(in the rows, 128 means zero)
Rotation paths and how fast each direction turns (deg/step)
Each turn is a multiple of 5 degrees from 10 to 175, or 0.
Each row of a path follows its step; steps can be skipped.
Rotation 1:
step 1: [126 123 125 124 122 129 127 134 131 121 126 130 125 130 136 129 123 133
 121 138 122 127 144 134 123 124 119 140 122 137 129 136 134 127 123 118
 135 134 133 138 133 115 131 127 120 131 124 118 120 142 133 129 140 123
 127 136 132 118 131 118 125 123 128 118 117 122 127 134 120 132 128 123
 124 128 129 122 136 132 121 131 134]
step 11: [132 129 134 130 118 120 122 127 123 129 123 127 114 131 132 126 127 141
 134 131 123 133 125 133 127 126 129 120 130 131 124 139 122 127 127 121
 126 135 136 137 127 114 124 140 128 131 116 117 120 132 132 129 124 123
 135 132 131 125 124 124 110 121 124 126 136 128 133 123 131 138 142 127
 123 126 128 124 127 124 129 134 144]
step 13: [130 121 132 129 132 125 121 140 123 131 124 134 121 128 137 127 123 123
 134 123 128 140 122 142 126 131 112 134 129 122 140 138 138 120 119 136
 128 128 136 128 130 127 132 126 124 132 123 122 115 121 137 125 131 128
 129 138 135 126 136 131 117 123 131 132 126 113 127 123 121 134 128 121
 132 134 128 125 139 122 126 122 136]
step 16: [120 127 121 128 125 128 120 130 120 135 123 133 128 133 138 127 119 116
 128 123 130 131 138 125 126 126 120 135 118 134 125 134 135 119 124 125
 131 125 132 133 135 112 131 131 106 123 120 115 129 122 123 131 139 132
 125 126 131 127 132 125 132 123 133 129 119 127 126 133 127 123 129 128
 132 141 122 134 133 123 130 122 140]
step 27: [131 126 141 125 118 127 123 129 137 131 127 132 127 132 132 129 129 138
 130 132 124 134 129 129 116 132 124 130 124 119 131 134 123 120 126 111
 134 136 126 135 125 105 130 126 123 132 128 125 134 130 135 125 123 128
 136 135 129 127 128 116 110 131 131 127 118 131 129 132 126 123 134 127
 127 130 117 131 134 133 118 129 141]
step 32: [121 131 129 136 130 123 129 132 125 139 136 123 130 121 133 127 120 124
 122 133 132 136 122 127 127 127 118 128 118 128 121 135 145 120 138 124
 130 129 131 137 136 120 133 124 116 143 131 114 124 131 126 136 138 122
 126 133 128 130 136 140 138 122 133 120 121 129 130 125 124 128 137 125
 123 128 125 133 138 126 132 123 131]
step 34: [128 128 137 132 118 124 120 122 126 138 119 136 125 134 134 129 125 144
 128 128 137 135 127 129 130 122 127 132 129 134 124 140 126 130 125 117
 128 128 129 142 133 123 131 130 125 128 130 118 125 129 124 137 144 135
 125 128 127 136 122 125 117 120 123 129 121 140 132 127 129 128 143 136
 125 123 129 126 135 135 128 136 142]
step 41: [125 133 125 125 130 131 115 124 131 135 133 128 125 123 138 132 123 125
 129 139 119 137 133 128 133 120 119 136 116 139 118 135 136 118 122 130
 145 133 133 138 131 121 126 125 124 129 132 123 121 138 125 139 135 132
 129 129 136 125 122 129 128 120 125 128 125 128 127 134 128 137 139 133
 132 118 128 121 133 129 125 123 140]
step 44: [133 134 140 125 130 127 137 136 123 136 126 133 130 125 144 124 119 129
 130 128 124 132 129 133 121 126 121 129 121 125 124 131 132 122 120 124
 132 138 127 139 125 117 135 132 120 138 136 124 125 137 130 135 130 125
 129 129 132 123 132 119 113 127 119 137 126 116 122 133 117 122 141 127
 127 117 131 136 132 128 134 136 129]
step 45: [124 130 130 125 121 121 127 136 123 137 119 119 120 121 135 130 125 120
 131 126 128 133 115 132 125 125 135 126 128 128 137 130 138 120 125 121
 126 119 138 134 133 116 136 127 120 141 123 129 121 117 135 129 129 129
 123 135 132 125 130 122 122 118 134 126 127 119 132 128 131 127 133 123
 135 134 130 129 130 126 127 131 151]
Directions:
[127 128 126 128 128 128 126 126 129 127 129 126 128 127 128 128 129 128
 128 126 129 129 128 125 128 127 127 127 130 129 128 126 127 125 130 125
 128 127 129 130 130 129 127 127 130 127 127 128 127 127 128 132 126 131
 128 129 126 128 127 128 127 128 129 128 126 130 130 130 127 127 129 129
 127 128 127 132 130 128 127 125 131] -> 160
[128 129 128 129 130 127 128 129 127 130 128 128 129 127 128 129 128 126
 126 129 128 128 126 126 130 129 128 129 129 131 126 129 126 126 132 128
 127 129 125 127 129 126 127 125 128 127 128 128 130 130 128 128 129 125
 131 128 128 128 130 128 125 130 127 132 130 130 129 128 128 128 127 126
 129 131 128 128 128 127 128 128 127] -> 65
[128 127 128 127 128 124 130 128 126 128 128 129 129 128 126 130 125 128
 128 129 132 127 130 125 130 128 126 125 130 128 129 128 129 128 129 129
 126 128 129 131 127 126 126 125 127 128 128 130 126 128 128 127 132 129
 127 126 127 126 126 126 129 126 129 127 128 127 127 128 128 129 129 129
 127 127 127 128 129 126 129 129 126] -> 175
[126 126 124 128 128 129 129 128 128 127 129 129 127 125 129 127 127 128
 127 127 127 128 129 126 131 127 129 130 127 128 130 126 128 128 128 126
 130 132 130 128 129 126 128 129 126 128 125 129 128 131 128 125 127 130
 126 127 129 126 127 128 129 128 126 128 130 128 129 131 129 128 126 128
 130 129 127 127 127 129 129 128 129] -> 170
Rotation 2:
step 1: [140 119 127 125 128 124 127 121 121 126 129 139 124 122 124 128 126 127
 124 125 120 125 133 129 121 128 124 118 132 129 130 137 129 140 126 130
 128 135 116 124 127 144 124 124 132 132 137 131 142 125 124 131 133 124
 141 129 147 133 130 117 130 131 128 129 129 125 128 132 139 137 140 120
 136 127 139 123 130 131 139 142 127]
step 2: [138 113 128 133 126 136 137 125 130 125 120 126 119 134 135 138 136 130
 141 131 131 124 132 133 123 126 132 121 137 132 131 128 136 123 136 131
 138 132 133 129 120 122 129 133 142 129 132 127 125 126 133 139 133 127
 137 118 126 130 124 131 133 119 123 110 124 134 122 122 126 144 120 134
 132 129 125 128 130 121 124 135 114]
step 5: [133 128 113 133 142 132 125 128 130 126 127 126 130 125 114 141 139 137
 131 118 126 124 133 132 126 110 130 124 136 138 119 133 129 122 128 125
 132 131 133 130 136 124 122 127 118 121 134 135 128 131 128 135 139 118
 134 119 123 119 130 132 124 122 126 114 124 137 122 126 130 129 135 124
 129 128 129 135 138 117 133 126 121]
step 18: [126 133 132 133 128 124 130 126 131 134 129 134 123 118 120 123 130 128
 129 124 134 113 145 128 135 126 124 124 132 137 138 131 121 131 126 135
 130 128 117 132 128 124 112 135 126 113 132 142 124 127 142 123 131 126
 132 117 127 122 119 133 132 121 130 143 125 124 124 137 123 136 122 130
 122 123 145 130 122 128 127 125 132]
step 21: [131 128 123 124 134 121 126 115 132 137 136 131 125 118 132 129 127 129
 135 123 139 120 125 116 123 127 126 128 135 129 128 120 127 137 137 133
 135 126 117 134 123 124 130 136 129 134 128 139 131 130 129 108 130 121
 128 121 119 137 128 135 137 128 121 130 123 133 127 145 125 136 122 133
 112 126 124 130 119 128 126 142 121]
step 23: [137 127 139 123 127 123 120 122 127 126 135 129 132 130 127 131 120 131
 126 127 127 124 128 126 125 129 124 138 125 127 112 125 118 116 125 120
 134 139 125 124 122 130 122 122 133 127 122 130 131 125 131 128 125 130
 131 134 113 117 137 124 128 135 139 118 118 145 127 117 134 126 117 136
 125 134 118 144 124 132 135 135 134]
step 27: [128 126 133 131 125 120 134 126 125 121 121 132 140 114 121 125 125 120
 118 137 123 133 123 130 118 131 133 127 133 142 143 132 131 136 121 132
 121 135 119 125 118 129 131 123 120 126 130 140 126 118 135 115 125 124
 138 135 121 132 129 132 139 141 125 126 124 127 120 128 127 141 123 127
 131 127 131 132 129 133 130 138 129]
step 31: [133 126 130 135 119 133 125 113 131 138 117 125 121 133 130 130 134 120
 126 124 125 113 129 138 106 111 119 120 131 131 117 138 131 132 136 118
 116 133 124 131 133 128 121 127 119 129 133 127 127 120 125 130 132 127
 132 121 128 121 117 135 129 130 126 128 120 128 130 120 128 134 126 136
 129 122 124 126 135 129 129 131 127]
step 32: [146 124 121 117 130 125 120 128 123 124 125 127 119 124 123 127 126 126
 135 125 135 128 129 123 118 135 135 126 136 131 126 136 112 122 126 118
 133 118 127 120 130 126 120 128 134 141 134 118 138 132 124 131 129 126
 119 120 126 121 123 126 138 131 130 123 142 137 126 115 138 126 123 128
 119 126 124 119 124 128 125 129 117]
step 34: [144 129 131 130 126 133 117 119 141 133 125 133 121 127 132 132 126 127
 124 127 126 119 132 134 132 112 133 127 136 130 129 119 126 131 134 130
 124 129 130 130 143 133 134 121 125 131 133 116 122 136 122 131 140 114
 139 124 121 141 130 131 121 138 131 128 128 130 124 121 127 138 132 138
 125 132 130 142 131 134 129 129 121]
Directions:
[127 127 127 129 129 129 127 131 130 129 126 128 125 127 128 128 129 130
 126 128 127 129 130 128 129 128 129 129 131 128 127 128 129 126 129 127
 128 129 130 128 130 129 128 126 129 127 130 130 129 129 126 129 127 130
 130 131 130 129 127 125 128 126 127 128 126 127 129 131 129 126 129 128
 130 129 128 127 128 127 127 128 124] -> 10
[131 127 129 127 127 128 129 129 129 127 130 129 130 127 128 128 129 127
 128 126 130 126 127 129 130 128 127 129 127 126 128 126 129 128 128 127
 125 128 129 128 126 129 130 129 129 128 128 127 127 127 130 129 129 129
 130 129 129 132 126 130 127 124 128 127 128 129 129 128 129 127 130 128
 125 130 127 125 129 130 129 127 125] -> 80
[128 129 127 129 129 130 126 129 131 130 129 128 127 128 128 129 124 127
 129 131 129 127 126 130 129 128 127 127 128 127 130 128 130 128 128 129
 128 129 126 128 126 127 124 128 128 130 128 129 129 127 128 132 128 127
 129 128 126 126 128 126 126 128 128 128 126 130 130 129 128 128 129 127
 128 127 127 127 128 132 127 127 128] -> 135
[129 128 124 128 126 128 127 129 128 125 127 130 128 127 126 130 128 128
 131 127 128 128 128 125 126 129 129 127 127 128 128 129 128 127 128 126
 125 132 128 129 128 126 129 128 126 129 128 128 129 127 125 127 128 129
 128 127 128 126 131 130 126 127 126 127 129 129 129 131 129 129 126 128
 131 127 127 126 130 128 131 130 128] -> 95
[129 129 128 129 129 129 125 128 127 129 128 126 127 129 127 128 128 130
 130 131 129 126 126 125 129 130 129 127 129 128 129 126 128 129 128 129
 128 125 127 127 128 126 131 126 128 127 128 125 129 131 125 129 128 127
 127 130 129 128 129 132 129 127 130 127 126 130 127 127 129 130 127 129
 129 131 129 128 128 129 127 128 127] -> 170
Rotation 3:
step 8: [135 119 125 121 125 126 138 129 116 118 128 132 134 131 114 127 130 123
 121 140 129 131 128 121 126 123 132 134 127 129 125 124 128 127 123 128
 139 135 127 131 128 129 134 144 135 135 127 124 126 120 131 130 113 130
 125 130 111 117 134 123 124 126 129 126 128 141 124 130 128 128 116 138
 130 133 140 136 129 129 127 132 126]
step 11: [129 123 123 121 136 125 130 125 120 127 123 119 127 131 132 128 128 132
 129 136 136 129 126 134 122 120 134 129 121 133 128 127 133 133 120 131
 139 135 131 124 129 137 124 128 138 134 137 122 124 120 121 118 137 135
 139 122 119 110 136 133 132 121 125 116 128 119 138 118 132 125 129 128
 139 132 136 124 122 135 131 133 128]
step 16: [132 128 131 135 120 124 134 126 129 121 128 127 126 126 135 137 130 125
 126 127 121 133 127 134 127 123 134 131 127 120 120 137 130 131 128 128
 119 121 117 135 125 125 130 125 122 106 136 121 120 130 118 134 124 121
 130 128 124 122 127 139 145 128 134 130 119 126 122 122 132 127 126 127
 136 125 134 122 124 136 125 136 109]
step 18: [132 116 124 129 126 134 127 125 135 124 122 136 132 134 122 124 126 119
 118 130 123 128 130 121 129 124 124 127 132 131 131 123 128 133 126 131
 112 130 126 120 127 129 122 139 139 125 124 125 121 121 124 127 135 133
 115 117 128 136 135 129 133 122 132 130 123 141 146 134 129 123 113 129
 122 125 142 126 136 121 128 131 130]
step 20: [129 126 127 135 128 134 132 132 124 128 128 120 132 126 133 132 122 133
 130 122 138 132 128 127 125 107 127 128 129 124 130 129 130 125 121 137
 132 119 136 121 118 125 126 128 142 130 130 129 122 138 138 128 138 126
 125 124 117 122 125 133 131 128 126 137 139 145 125 130 129 127 145 129
 122 127 126 128 123 139 129 115 127]
step 25: [143 124 125 129 129 117 136 122 120 122 125 131 132 129 123 133 124 117
 123 124 134 132 132 131 124 138 134 126 132 132 130 142 133 126 127 124
 126 127 133 134 126 130 130 123 139 116 130 133 134 126 125 120 119 127
 122 124 122 121 124 127 119 132 134 132 138 124 143 126 138 142 142 129
 131 121 129 126 124 130 116 134 128]
step 26: [145 118 131 116 138 121 135 123 127 119 129 126 127 132 129 136 123 129
 132 125 126 137 130 126 130 120 145 121 118 122 132 120 124 129 132 131
 125 130 124 129 132 138 133 121 139 116 124 118 120 129 133 134 124 122
 144 129 125 114 131 127 134 132 133 129 132 132 124 135 123 133 128 126
 133 136 128 130 123 128 132 131 130]
step 36: [128 118 118 126 131 129 134 124 128 133 127 125 133 132 125 134 117 128
 128 129 130 135 131 120 129 117 134 129 128 118 131 125 128 137 130 133
 125 113 137 124 125 135 131 128 134 129 127 141 107 125 132 133 131 130
 121 125 120 127 128 122 131 130 130 123 135 139 139 134 135 121 140 133
 128 119 128 137 115 132 131 128 135]
step 40: [131 129 132 122 119 124 125 132 113 135 120 135 121 137 131 123 125 129
 122 116 120 136 134 135 135 135 127 131 130 128 122 132 130 130 127 125
 133 138 130 130 143 130 131 133 145 130 128 130 133 125 117 130 124 136
 132 123 125 117 129 131 113 128 131 124 134 142 131 135 136 131 127 121
 124 131 123 128 125 125 137 136 130]
step 43: [142 125 137 138 131 130 125 120 123 122 126 120 125 130 126 135 122 135
 132 124 130 134 137 131 128 131 130 128 124 124 115 127 120 133 117 129
 138 139 125 126 135 119 132 137 147 121 128 129 137 123 122 114 123 125
 128 127 121 131 127 124 134 132 128 132 119 130 138 124 134 122 122 121
 131 120 134 138 128 135 128 134 123]
Directions:
[128 130 129 131 128 128 129 129 130 127 126 129 128 127 128 132 127 127
 125 127 126 126 130 127 126 128 130 124 129 128 129 129 129 127 127 129
 127 126 128 128 131 128 125 128 129 126 128 130 128 127 128 129 127 129
 129 129 130 127 129 129 129 128 126 127 128 127 126 128 128 133 126 130
 127 128 126 127 129 130 128 127 127] -> 115
[128 129 128 129 131 129 126 128 127 129 129 127 127 130 127 128 128 129
 128 131 127 131 128 126 125 128 129 128 130 129 130 129 127 128 126 127
 129 129 128 128 131 129 128 127 126 128 126 128 127 130 129 127 126 128
 128 125 127 128 130 128 130 125 128 131 128 126 126 126 129 127 129 128
 131 130 127 126 128 127 125 132 129] -> 20
[128 130 128 129 129 128 127 129 128 131 125 129 128 130 129 129 127 128
 130 128 124 126 126 127 128 129 129 130 129 129 129 126 127 130 128 129
 126 128 127 128 128 127 128 128 127 127 129 130 129 125 126 127 129 128
 131 128 125 127 130 131 127 128 130 128 130 127 127 129 126 128 132 129
 127 128 129 129 127 128 128 127 132] -> 175
[127 128 128 129 128 130 130 129 126 129 127 126 127 128 133 128 123 129
 128 126 128 129 132 127 129 128 131 128 127 128 127 128 129 130 126 128
 126 127 129 127 130 128 128 128 128 130 128 130 130 130 127 130 129 127
 130 129 127 128 127 125 128 128 128 129 126 130 127 128 128 125 127 127
 128 130 128 129 128 131 128 127 128] -> 110
[132 125 131 128 130 127 131 129 126 129 128 130 126 130 127 128 127 127
 127 129 129 128 127 128 127 130 126 127 127 130 127 126 129 129 128 129
 128 127 129 128 129 128 126 127 126 127 127 126 126 127 127 130 127 130
 128 128 127 128 128 126 127 128 127 128 129 127 128 127 129 125 127 128
 127 131 128 129 127 128 133 130 128] -> 100
